(in the rows, 128 means zero)
Families of rows that turns and mirrors carry onto each other, the same ones carrying the whole set onto itself: the rest of each named row's family, in list order:
6 families of 6 rows:
j762: [120 126 120 162 103 157 126 128 107  94 164 117 110 127 154 130 151 134
 104]
j373: [135 146 123 134 141 166 133 106 124 116 150  93 115 112 150 138 145 130
 139]
j195: [108 107 118 148 117 146 119 136 133 110 160 113 116 124 136 114 155 128
  88]
j609: [115 125 119 161  99 155 127 125 114  94 167 113 112 125 148 129 151 138
 102]
j242: [113 126 138 158 122 152 125 141 140  90 171 118 111 124 136 123 150 113
 115]
j35: [111 121 138 159 128 157 124 144 136  91 167 120 115 128 140 125 150 109
 116]
j338: [129 143 123 137 148 166 137 110 121 114 151  98 112 114 156 140 144 127
 142]
j152: [131 128 112 144 127 170 120 112 114 146 141  95 116 104 143 127 144 137
 123]
j331: [133 130 113 143 133 173 116 105 116 140 150  85 112 107 140 128 145 138
 123]
j980: [126 130 114 138 125 173 117 108 120 143 145  86 119 103 141 125 143 136
 123]
j842: [127 132 118 139 129 177 120 109 122 148 148  86 116 109 143 121 142 135
 124]
j439: [106 130 129 138 148 177 122 121 134 125 151  75 121 102 148 128 131 120
 126]
j501: [101 114 123 147 116 148 124 142 135 111 163 116 119 126 143 112 153 124
  88]
j40: [105 124 132 132 148 168 118 116 134 134 155  77 119 105 149 124 136 118
 126]
j954: [126 130 120 141 123 165 118  99 117 144 147  88 117 108 144 126 149 141
 124]
j747: [112 126 122 155 100 154 126 128 113  97 169 118 112 128 149 123 152 134
  96]
j296: [110 120 142 155 125 151 122 137 143  96 177 114 109 125 142 127 150 108
 110]
j209: [108 129 126 131 149 174 124 122 136 127 151  77 122 105 148 131 135 118
 128]
j94: [118 125 122 155 111 149 125 126 112  89 169 113 111 127 147 129 157 134
  96]
j344: [133 145 122 134 143 170 135 104 126 122 153  93 113 117 155 133 144 130
 137]
j601: [101 110 117 150 116 149 119 144 141 114 162 112 119 126 143 116 153 126
  91]
j111: [129 131 116 144 125 171 120 110 122 145 141  88 117 104 139 124 145 140
 123]
j596: [118 127 115 158 100 152 123 127 116  95 170 115 115 129 151 128 151 136
  98]
j102: [112 127 140 154 119 153 125 140 133  90 174 121 112 127 137 124 152 111
 108]
j546: [130 141 131 134 144 161 137 101 127 116 155  92 114 114 153 138 145 124
 141]
j783: [119 126 125 160 102 153 127 118 117  96 173 116 109 129 153 135 156 133
 101]
j835: [109 117 140 155 124 155 124 141 135  89 171 111 113 125 133 127 156 111
 106]
j454: [110 122 120 134 152 176 125 117 135 131 153  73 116 108 145 131 139 121
 122]
j492: [ 99 112 117 151 118 145 123 144 138 114 161 111 122 123 145 116 152 131
  89]
j340: [112 126 137 157 120 155 124 143 136  90 174 114 113 129 139 129 151 111
 112]
j757: [134 144 121 135 143 165 139 107 128 113 151  93 112 112 155 136 143 132
 139]
j866: [110 133 128 134 150 180 127 117 133 131 155  77 119 109 150 127 134 119
 126]
j922: [103 109 117 154 118 149 121 143 133 118 155 114 123 125 147 115 149 127
  90]
j656: [101 112 121 152 114 146 116 134 137 121 164 111 117 124 149 116 155 131
  86]
j864: [134 140 124 137 152 167 133 109 127 120 156  90 112 115 147 138 150 128
 136]
j424: [104 123 125 139 150 177 122 123 133 131 149  83 122 104 148 130 132 114
 125]

The rest of the family of j242: j609, j439, j111, j492, j757
The rest of the family of j209: j373, j980, j601, j596, j340
The rest of the family of j501: j842, j747, j344, j102, j866
The rest of the family of j954: j40, j296, j546, j783, j656

Families of rows that turns and mirrors carry onto each other, the same ones carrying the whole set onto itself: the rest of each named row's family, in list order:
5 families of 4 rows:
j82: [146 155 135 135 140 137 117 141 119 152 115 122 141 114 154 134  97 130
 116 141 127 109 131 141 143 111 138 116 116 145 146 133 142 139 127  98
 118 131 136 104 121 115 104 155 169 121]
j441: [132 131 118 144 149 140 137 107 124 139  95  95 136 134 138 135 144 136
 138 146  98 115 116 136 108  97 120 127 116 139 128 127 117 128 121 127
 136 118 127 123 111 119 152 125 178 136]
j55: [137 140 125 148 160 145 132 112 123 146  99 101 141 138 138 142 138 138
 139 145 113 112 111 143 115  90 113 131 109 134 140 131 126 111 118 131
 137 102 130 114 128 114 140 130 174 140]
j193: [138 104 116 128 137 171 135 126 121 157 108 141 134 113 150 156 119 131
 119 123 129 111 133 138 109 114 129 148 127 118 116 137 152 141 124 110
 132 104 137 140 111 129 126 125 157 127]
j940: [151 139 132 135 146 133 134 128 123 137 104 107 139 110 169 133  96 135
 115 134 123 115 144 139 138 106 142 125 110 147 152 130 138 146 130 110
 114 132 135 105 116 104 116 146 161 123]
j220: [126 136 122 135 150 140 139 108 107 143 104  98 135 137 136 149 141 126
 141 142 101 116 111 147 122  92 119 121 119 142 133 135 119 122 125 130
 137 115 121 114 127 123 137 126 171 151]
j555: [130 141 119 132 153 135 144 111 130 142 104 103 135 140 135 126 151 129
 138 140 106 108 109 139 118  90 127 124 118 136 131 137 126 120 123 123
 141 101 127 118 116 120 144 133 182 137]
j483: [146 140 129 133 151 133 122 141 133 147 114 124 136 118 151 139 102 132
 122 133 120 109 142 146 138 113 143 128 123 148 154 131 134 145 131 105
 108 138 142 107 103 116 112 162 167 120]
j42: [142 142 134 142 149 134 119 139 134 142 107 120 130 114 169 146  98 124
 118 136 122 108 138 129 136 114 136 127 114 151 141 126 148 133 127 111
 124 138 130 104 111 108 111 156 170 109]
j700: [132 139 134 125 169 140 125  94 119 160 146 107 133 128 122 141 119 135
 124 152 127 103 111 106 103 123 133 130 144 133 134 142 163 129 124 119
 119 112 152 128 140 118 117 139 180 133]
j737: [141 102 111 114 138 151 138 120 112 147 117 138 141 115 150 147 121 141
 112 132 124 116 140 143  98 114 134 142 137 124 112 139 145 149 130 106
 123 115 138 135 108 128 120 125 145 130]
j233: [146 136 137 120 164 138 138 100 127 161 141  98 122 123 123 136 118 126
 128 154 129 116 105 113 111 131 136 139 137 133 138 132 169 120 118 114
 130 115 154 123 139 117 120 141 174 131]
j489: [147 130 137 123 175 140 133  97 113 167 128  97 122 136 122 148 111 128
 131 154 121 125 110 111 104 132 132 123 140 131 137 143 158 122 120 120
 119 131 143 120 139 121 113 143 173 127]
j275: [149 102 113 127 134 155 143 126 115 158 103 128 141 113 161 144 117 127
 107 125 124 110 129 138 100 115 125 143 127 128 110 146 154 140 129 113
 126 110 122 130 116 135 112 124 151 121]
j468: [130 144 118 130 152 141 142 113 118 140 101  95 140 129 130 141 134 135
 140 154 116 119 113 151 121  98 114 121 112 144 129 136 121 111 112 126
 152 112 125 120 116 112 130 132 183 135]
j366: [135 137 138 117 158 134 136 104 120 154 130 102 124 128 119 137 125 127
 125 149 125 116 103  97 100 129 140 130 139 130 132 137 160 135 119 124
 127 134 158 124 128 116 120 150 177 122]
j488: [148 139 142 108 166 133 138 101 109 154 135  94 125 134 127 141 120 131
 123 154 117 114 110 110 118 127 135 136 143 138 136 142 164 129 132 121
 121 136 152 122 141 128 121 141 171 124]
j732: [144 102 117 128 131 161 143 128 116 162 121 140 143 124 144 139 123 136
 114 133 127 109 130 147 113 109 123 151 130 120 124 138 151 139 129  97
 120 118 132 134 121 133 128 123 141 127]
j642: [154 110 118 120 140 148 130 132 121 157 116 136 136 114 145 140 122 132
 120 131 121 116 136 143  97 116 129 161 129 119 111 129 156 148 131 114
 121 114 140 128 117 143 122 129 144 123]
j731: [141 150 120 133 145 130 122 130 122 142 108 115 140 107 160 137  95 128
 123 137 121 108 144 144 135 107 133 123 118 150 134 132 138 153 130 119
 110 142 137 104 116 117 101 154 169 110]

The rest of the family of j468: j940, j700, j642
The rest of the family of j489: j555, j483, j275
The rest of the family of j488: j82, j441, j193

